The rows of A fall into a few groups and each row is roughly a mix of its group's hidden directions.
A (67 x 10):
[[-15 -10  14  -4  -1  -6  19   4  -7 -23]
 [ 10  17   1   0   8 -11 -23  -3 -17 -11]
 [  7  -2   2   3  14 -14 -20 -24   0   9]
 [-17  -4  10   8  10   8  10 -18  -3  21]
 [  4   9  -4  -7   6   9 -13 -23  12  20]
 [ -6  13  -4   4   0  -2   1 -27  15  19]
 [ 12 -13  -3 -16 -20 -11   3  10 -17  -6]
 [ 17  -7   3   0  -3   1   4  24  -9 -23]
 [ -3  19  -1   4  19  -2  -8  10  -9 -23]
 [-10  -4   1  -6   9  -2  16  16 -20 -20]
 [  6  13  -9   1  -7 -16 -12 -26   9  -3]
 [ -8 -19   8  -2   2 -25   6 -15  12   1]
 [ 13 -13 -12  13 -15  10  -7  19   9  -9]
 [ 10  12   5   3  18  16   1   6  -6  24]
 [ 19  -1  18   2  -7 -17   8  16 -10 -10]
 [-16 -16  -3   3 -15   5  -5  -4 -24 -11]
 [ -6   4  -6  -1   1  -2 -19 -23   6  23]
 [ 26   6   8  11 -10 -16  11   7   1 -11]
 [-11  10   6   7  28  -4  -5  -9 -14  -7]
 [ 12   4  20  -1  -2  -9  26  12  -1 -11]
 [  2   9   4  11   4  14  -5 -16 -27   7]
 [ 25  -2  -1  18   1  -8  -2  -6  22   1]
 [ -6 -10  -9   3   6   5  16  13  26 -10]
 [ 18  14  -6  -1 -21   4 -17   8  12   0]
 [  7  13   5  -3 -30  13  -4   5  -6  13]
 [  1   5  -8 -13   1   8   1  31  15   3]
 [-29   5  -8   9   0  -2  10 -16   7  11]
 [ 29  13   5  -7   4  11   6  -7  15  -1]
 [ -3  14   9  -3   4  -2   8 -23  14  20]
 [ -1  13  -5   1 -14  17   7  23  14  -9]
 [  9  12  -7  -6   9  22   8 -13  20   1]
 [ -7  -8  -3 -10  -7   7   7  31   6 -12]
 [-18  -5  -1   9  23   7  16   0  15  -4]
 [-12 -12   0   3  -4  18  -4   5 -29   4]
 [-15 -11  -4   1   6   8  25  15  10 -10]
 [ 15   7  -5   3   9  -7 -10 -11  17  24]
 [-16   0  -9  -5 -17   0 -11 -12 -20 -14]
 [ 20  -2  -8  -9  -3 -20 -18   3  -5 -15]
 [ 10  11  11   7  -8 -22  -1 -17   5  17]
 [ 10   4   5  -5   2 -15 -19 -13 -24   1]
 [-22  -2   0   8  -6 -18 -10 -12  -6  18]
 [ 10 -22  -3 -11 -25  -4   7   2   3  10]
 [ 11  20 -16  -8  -2  -6 -15  -5  17  10]
 [  5  10   7  -4   7  12  30   1  13  -9]
 [  7  20  -1   1  -5  14   6  15  -3 -23]
 [  7  17  -5  -3   1  -3 -10  19  -8 -25]
 [  1  -3   2   0  23 -19 -11 -14 -15  -8]
 [  7 -23   9  21  -4   8   9   9  -5 -12]
 [ -9 -14   3   5  -2  19   0   9 -27   4]
 [-10   0  -3  12  -4  -1  28  12   1 -18]
 [ 12  21  11  -2  12  -4  16   5  17  -9]
 [-10  -3  11  -4   0 -22  12 -19   5 -16]
 [ -2  12  -4   5  -1  -4  -5 -26  13  20]
 [ 12  22   0  -6  14  -8   0  -4  20  13]
 [-16  -4   0   8  31  -2   8  -5   6  -8]
 [  9  13   7 -13  10  14   5 -18  16  13]
 [ -3 -10   2   8 -12  14   7  16 -13 -23]
 [  4   3   6 -11   4  -2 -22 -18   2  24]
 [-14 -22   6 -12   4  -8  11  18  10   4]
 [ -5 -12  -1  11 -14  -6  -6 -23 -15 -13]
 [-18 -17   2   4  17   3  22  -6   6   4]
 [ 22   9  16   4  -6 -14  19   5   2  -7]
 [  0   3  13  -9   7  11  29  11   4 -12]
 [ 13   2  -4  -2  12  -2  -5   7  21  26]
 [ 17  -7  -2  -4   1  11   1  22  -6 -23]
 [ -2   0  15  -2  13  11  21  23  -2  -3]
 [  7  -8  -4   5  -6   1  -6 -13  29  17]]
Here is one row of each group, with its name. Which group are the others in?
[ 18   6   3  -2   3  12  22  11   8 -19]
Y
[ -8   2  10  -7   9  17  14  24 -13  -1]
W
[-14 -10   4   4  -6  15  21  -3  12  18]
R

[  9 -17  -3 -15 -10 -15   5   9 -19 -11]
R
[ 10  -1 -13  -2 -12   2   2  19  24 -13]
R
[ -7 -22   2  14 -12   4  -4 -10 -21  -9]
W
[  0  14  14   0   5 -14  15 -17   3 -20]
W
[-17  14   0 -18   3 -13  -4 -20  -8   5]
W
[-17   6   7  14  -8 -23  15  -9   0   9]
Y
